(in the rows, 128 means zero)
One turn moves each row of this set onto another row. After a few examples, where does it send each row asked below?
ver: [106 155 128 125  84 130  86 103 112 113 116 138 139 114]
Sakim: [109 128 115 141 104 126 173 106 149 142 115  92 167 124]
gepit: [154 123 120 107 137 116 121 109 129 161 161 135 132  93]
Bag: [167 151 112 116 132 113 125 108 143 141 152 147 114 102]
dotib: [128 149 125 127 109 112  97  92 112 153 115 154 149  96]
Vudiz: [116 126 163 115 118 127 127 152 113 100 109 125 156 182]
gal: [104 123 152 148 122 119 157 152 119 102 129 133 140 177]
napuf: [111 123 158 134 111 129 145 143 132  98  98 130 149 182]
Bib: [165 134 104 105 142 109 117 111 127 147 159 130 113 117]
vib: [169 122 107  93 127 126 104 125 143 129 153 133 117 111]
Pote: [111 119 146 133 108 140 140 148 124 113  90 134 159 183]
zep: [107 121 159 140 123 131 147 163 135  99 101 133 159 159]
kad: [119 144 123 142 100 129 123 133 160 145  84 116 141  94]
Budo: [125 129 177 124 127  93 137 141 101 120 135 126 169 115]
mes: [106 132 156 136 127 137 134 155 129  96 111 120 151 180]
dof: [118 121 154 115 132  93 142 141 104 122 162 117 159 104]
Maso: [ 91 122 136 129 110 132 142 147 121  91 110 106 152 172]
Fomef: [123 133 162 122 140  85 129 139  99 115 155 113 146 121]
Bev: [142 137 107 160 115 126 179 107 147 131 118  98 157 125]
tafev: [117 127 127 139 105 152 164 115 135 139  98  95 177 145]
dibez: [139 122  92 110 106 158 122 126 157 141 117 134 117 173]
ved: [118 157 109 132 100 151 147  90 110 107 148 132 179 136]
Lub: [125 131 167 130 141  91 141 138 101 108 145 129 156 107]
pama: [114 143 115 120  98 128 157  74 100 120 129 135 172 132]
gevi: [108 147 151 128 101 125 147  91  90 134 132 130 179 130]
leg: [131 143 161 115 114  80 142 129  91 109 144 117 140 117]
padam: [136 116 119 122 117 166 135 136 162 124 118 126 101 168]
Segim: [123 159 123 122  93 131 106 101 110 124  97 160 147 101]
funan: [137 127 101 139 113 138 115 117 158 158  80 119 147 111]
Nesed: [135 118  91 114 130 158 126 134 146 134 121 136 136 187]
Nuveg: [154 128 100 106 136 120 119 121 126 151 165 134 125  97]
suk: [137 133 177 117 144  90 126 139 108 127 146 126 136 113]
muguk: [127 130  88 129 127 165 124 128 173 123 118 137 126 155]
davap: [139 112  89 116 119 163 124 115 151 154 116 143 123 161]
fafu: [154 122 101  92 121 117 123 105 127 155 159 142 115 116]
visi: [128 136 126 152  97 106 118 120 148 135  87 104 118 102]
Pegaz: [138 130 140 120 132  79 126 142 102 105 163 139 155 121]
velib: [150 132  97 119 128 162 122 128 157 129 115 138 118 177]
mora: [143 122 106 117 111 156 127 126 156 130  99 157 117 171]
Kini: [156 123 105 116 156 121 125 121 141 161 157 135 116 118]

napuf moves to dibez
mora moves to fafu
And these:
Segim moves to pama
Maso moves to muguk
davap moves to gepit
gevi moves to tafev
padam moves to vib
mes moves to velib
Bev moves to visi
Kini moves to suk

One turn moves each row of this set onto another row. After a few examples, where does it send each row asked below?
geke: [123 102  99 168 165 124 138 132 174 135  98 152 127 159 155 164 173 142
 113  75 106 129 127 159 160 123 134 131 121 124]
muge: [136 100 111 171 162 137 124 126 167 150 102 153 139 165 165 152 165 140
 115  83 112 143 131 158 159 131 133 126 125 134]
mevu: [115 128 148 141 112 109 130 136 170 132 110 145 124 134 193 181 149 175
 106 154 106 145 138 120 134 113 144 145 189  84]
Tani: [106 119 139 139 121 122 136 147 156 115 113 144 124 123 193 176 158 161
 104 157 102 148 132 105 135 116 150 141 191  90]
Fefus: [137  92  92 129 135  73 150 114 155 122 103 126 105 133 131 148 153 136
 145 153  94 123 138 133  98 103 156 185 200 132]
Susad: [142  89  96 118 143  78 152 111 149 114  95 127 112 117 136 154 146 131
 150 162  83 121 137 136 102 108 157 187 195 122]
pizi: [143  96  97 125 140  75 152 106 149 120  98 127 116 122 126 154 143 133
 147 162  82 133 143 141 100 100 156 178 194 124]
dega: [134 122 133 145 124  89 120 147 184 137  80  97 162 156 160 146 130 141
 131  95 133  95 112 117 120  86 172 154 131 125]
sanak: [123  90 132 149 170  79 116  89 146 117 112 167 138 137 138 165 140  91
 144 140 134 114 119 187 136 100 103 127 179 140]
vabu: [154  99 167 156 169  88 129 127 155  75  83 133 154 124 207 168 129 121
 182 141 145  77 137 146 141 116 172 165 143 124]
lete: [112 100 125 142 172  73 116  85 142 128 111 172 146 148 151 159 137  86
 155 146 126 110 107 182 127 116 125 128 182 141]
lat: [140  90 133 147  89  89 128  82 184  87  60 123 129 149 180 142 145 105
 156 135 118 155 178 145 149 122 176 152 165  85]
Nim: [115  92 122 155 168  69 118  97 158 123 121 164 147 140 149 168 133  89
 149 134 115 100 113 184 132 100 115 130 188 144]
Pomol: [135 156 127 129 163 137 135 149 153  86 103 178 125 142 185 167 121 128
 171 144 121  93 122 139 125 105 136  97 179  99]
Darip: [121 148 119 123 135 121  92 120 176 126  90 137 153 122 170 116 141  69
 135  84 110 147 132 165 121 127 164 134 184 105]
Pizod: [132  96 115 175 161 140 137 137 177 149 104 162 129 168 165 151 168 137
 127  89 117 145 122 149 148 133 141 133 122 138]
Keraz: [131 123 138 140 134  84 129 154 185 135  84 100 165 156 164 145 123 153
 139 106 122 105 114 115 119 100 174 159 119 124]
val: [138  97 143 142  93 100 128  92 179  89  51 133 130 143 173 141 138  95
 174 137 118 162 180 134 141 129 158 155 176  85]
Saru: [116 143 121 128 142 126  97 111 184 122  91 140 147 128 170 105 136  68
 141  88 111 149 135 167 123 124 173 131 179 110]
mul: [122  92 101 166 160 132 133 130 176 131 110 170 136 160 167 154 186 138
 116  82 108 139 124 154 154 127 137 136 129 122]
dat: [108 115 148 146 104 108 117 146 156 127  98 142 141 133 196 165 154 166
 109 154 103 148 129 118 147 121 145 129 197  85]
Kaped: [122 102 125 178 165 135 132 128 174 140 101 168 120 160 168 159 179 140
 120  80 118 139 120 157 153 139 139 121 135 119]
lupuz: [160  69 105 158 175 137 182 132 153  87  90 139 143 151 155 153 126  88
 133 118 127 121 166 147 113 135 135 143 139  81]
meto: [172  96 171 166 162  82 132 119 164  86  65 125 151 131 202 169 124 112
 177 131 138  77 133 153 133 127 160 159 148 132]
pim: [129 157 131 129 165 133 133 148 147  82  94 176 130 140 180 165 115 130
 159 154 120  89 128 141 126 102 138  97 183  96]
Gemud: [161  73 113 160 182 134 187 136 150  93  88 146 139 154 158 152 129  97
 134 112 126 124 172 147 119 133 145 153 138  78]
milun: [164  64 109 153 166 133 184 139 148  89  92 137 136 149 154 140 139 103
 128 118 128 119 169 147 117 137 129 152 145  77]
bovo: [144  94  98 122 139  79 153 113 149 120 102 128 102 126 132 160 146 133
 153 159  84 130 134 130 102 103 139 181 195 123]
rov: [177 112 164 166 158  87 124 123 159  76  72 120 143 136 199 166 121 114
 183 144 140  88 126 145 128 129 172 148 143 134]
gar: [125 103 125 144 171  63 115  96 151 133 120 156 145 137 148 158 124  80
 152 132 122 113 107 187 132 104 114 144 186 133]
kuzu: [125 122 145 132 109 104 129 143 158 136  98 151 135 127 192 172 149 171
 106 161  97 143 135 120 130 123 134 138 192  84]
Fupi: [133  98 128 157  99  92 132  93 182  84  62 128 130 140 171 147 136  98
 163 124 108 156 200 145 142 132 167 145 167  77]
vobi: [129 123 132 147 123  87 131 152 191 132  85  97 156 155 155 150 122 144
 142 101 119 102 120 106 125  95 175 161 121 121]
Veg: [125  88 133 144 103  88 127 108 176  80  51 129 130 137 171 144 144 103
 159 131 116 163 196 152 142 132 167 156 174  81]
sasam: [134 152 134 137 152 138 144 139 146  76 102 167 121 143 180 163 126 127
 170 148 122  85 129 142 118 107 134  92 180  86]
Mel: [132  88 133 126 100 102 128 100 181  79  50 134 135 150 171 140 137  92
 157 136 124 165 177 134 139 134 165 144 168  72]
fabon: [160  94 166 164 164  74 133 119 146  75  82 123 146 142 208 170 133 119
 173 145 148  90 138 152 131 123 159 170 144 136]
gukib: [163  70 111 155 174 137 180 136 154  89  83 139 132 144 159 156 135  92
 132 105 120 124 169 146 120 139 131 144 147  71]
vagu: [107  98 119 142 166  82 110  85 153 119 103 163 153 139 137 165 140  81
 141 148 128 111 113 186 124 106 122 131 181 143]
nid: [137 120 129 146 130  89 129 147 184 130  87  93 162 160 160 151 131 138
 133 105 125 104 107 109 120 100 165 163 116 129]
Non: [113 126 143 146 105 121 129 141 158 113 101 148 141 133 193 174 163 164
 106 160 108 148 132 104 129 121 139 141 181  86]
kisi: [117 140 125 125 137 127  95 118 164 121  89 137 149 129 180 110 143  68
 156  81 117 139 131 168 122 120 165 130 189 105]
bina: [129 152 131 137 157 129 134 151 156  76 100 166 128 138 187 171 118 122
 167 144 121  86 122 131 128 104 143  94 186  89]
Tak: [118 138 113 119 137 116  91 114 179 116  90 137 151 128 174 110 146  63
 148  90 111 141 123 163 128 122 170 138 185 111]
gade: [161  94 170 168 160  86 137 122 158  73  79 132 149 123 195 163 128 114
 174 151 150  83 134 148 139 118 177 148 133 127]

mul moves to val
bovo moves to bina
lat moves to sanak
And these:
Tani moves to rov
Fupi moves to vagu
pizi moves to pim
milun moves to kisi
Veg moves to lete
Susad moves to Pomol

One turn moves each row of this set onto another row. After a few examples, where does it send each row asked below?
vomu: [183 124  84 116 107 129 180 132 104 154 143 106 128 151 106 137 101 119
 164 120 142 108 139 121 115 120  96 115  93 132 142]
vip: [147 124 109 113 155 111 119  96 115 116  93 141 124 127 132 116 103 138
 127 159 129 136 133 145 159  64 160 165 142 134  90]
Kitu: [143 137  89 120 154 126 101 103 122 152  88 134 111 113 148 139 126 128
 102 163 119 135 145 132 166  85 143 172 121 136  88]
nug: [177 159  92 111  79 130 145 143 104 130 124  94  96 130 148 137 101 143
 188 107 132 106 103  96 115 109 101 118 101 122 108]
Kav: [121 114 125 145 153 158 121 132 124 122 108 135 113 140 164 181 115 116
  84 146 146 172 150 116 135 122 153 118 126 142 110]
dev: [150 149 106 101 146 125 123 109 128 134 117 111 106 124 130 117 120 147
 127 167 108 144 142 148 165  80 142 181 151 129  84]
zose: [110 146 163 132 146 141 134 119 124 119 102 145 110 112 125 123 119 144
 143 104 157 145 147  96 177 144 146 164 145 150  78]
Kul: [140 136 104 150 113  87 119 131  94 142 130 102  93 145 146 120 125 132
 136  90 162  92 117  90  96 142 104 141  94 150 149]
nureb: [117 139 139 131 151 155 106 123 101 145 110 146 106 120 135 151 148 144
 142 106 144 149 154 101 165 147 145 169 141 149  69]
tamul: [168 170  92 123  78 125 131 133 111 112 114 108  98 139 162 147 126 139
 177 103 132 106 111  88 103 110  99 129  83 122 117]
bege: [140 145 115 117 145 118 131  97 148 128  80 134 112 103 139 114 101 129
 115 157 130 135 139 128 180  78 139 167 127 135  88]
siza: [180 137  76 115  95 125 168 125 113 143 134 120 128 162 112 145 121 120
 172 104 139 116 141 112 114 116  94 112  87 122 141]
Pemig: [119 119 147 139 152 145 155 126 148 101 104 139 122 131 147 151  91 114
  90 144 156 169 146 116 148 114 151 116 128 140 114]
gifeg: [155 139  93 151 115  99 137 129 100 131 122 106 111 155 138 126 126 125
 143  92 162  94 134  93  97 146  95 143  80 145 158]
Nidov: [112 106 149 141 151 157 147 157 124 111 131 107 126 152 149 153 107 129
  97 127 135 167 146 132 142 101 157 123 154 135 112]
Vufu: [113 145 158 129 149 145 118 135 113 117 131 110  89 133 143 129 134 156
 146 104 146 161 140 107 147 148 145 170 170 146  81]
pabun: [109 131 152 135 148 142 122 141 102 137 121 107 113 128 126 119 130 160
 143  97 134 137 150 118 176 118 148 179 167 147  83]
feruf: [163 164  98 109  69 130 132 130 111 127 128 111  90 134 156 154 124 142
 178 118 122 112 105  97 107  91 107 116  96 121 105]
Kurul: [126 116 129 140 158 137 140 132 131 112 131 102 110 154 145 151  99 125
  82 160 143 174 152 139 129 116 150 132 149 144 133]
fisel: [159 132  99 141 116  99 141 149  93 137 130  91 104 144 142 115 101 129
 147  89 165  95 111  92 101 150 101 129  96 141 146]
tul: [121 104 140 148 152 137 132 119 114  94 105 130 119 151 146 158  85 132
 107 142 161 168 145 124 136 102 168 118 150 151 124]
Sir: [119 123 154 132 154 140 118 106 105 113 106 143 105 131 133 126 124 150
 170  99 156 149 141 110 156 119 155 164 167 151  73]
kazed: [172 164  82 122  75 117 133 133 112 125 114 102  99 145 152 143 114 140
 180  93 140 111 112  88 114 112  99 118  94 121 126]
Lud: [162 142  86 139 106  92 138 139  98 135 125 107 116 157 130 123 117 128
 147  85 162 100 125  92 106 144 100 127  86 134 156]
Bem: [165 123  93 121 103 128 171 119 101 157 153 127 129 160  95 154 125 120
 155 125 138 111 154 123 111 116 103 117  89 140 147]
suve: [134 124 110 126 148 126 122 124 132 135 103  96 112 125 153 117 108 138
 108 148 111 136 136 147 167  54 143 168 150 130  96]
bet: [178 143  84 120  95 135 170 121 108 136 134 123 131 158 108 158 126 124
 169 122 134 110 153 114 113 114  97 123  78 131 141]

Kul moves to Bem
tamul moves to gifeg
And these:
vip moves to Sir
nug moves to fisel
Kav moves to Kitu
Nidov moves to suve
dev moves to Vufu
siza moves to kazed
Pemig moves to bege

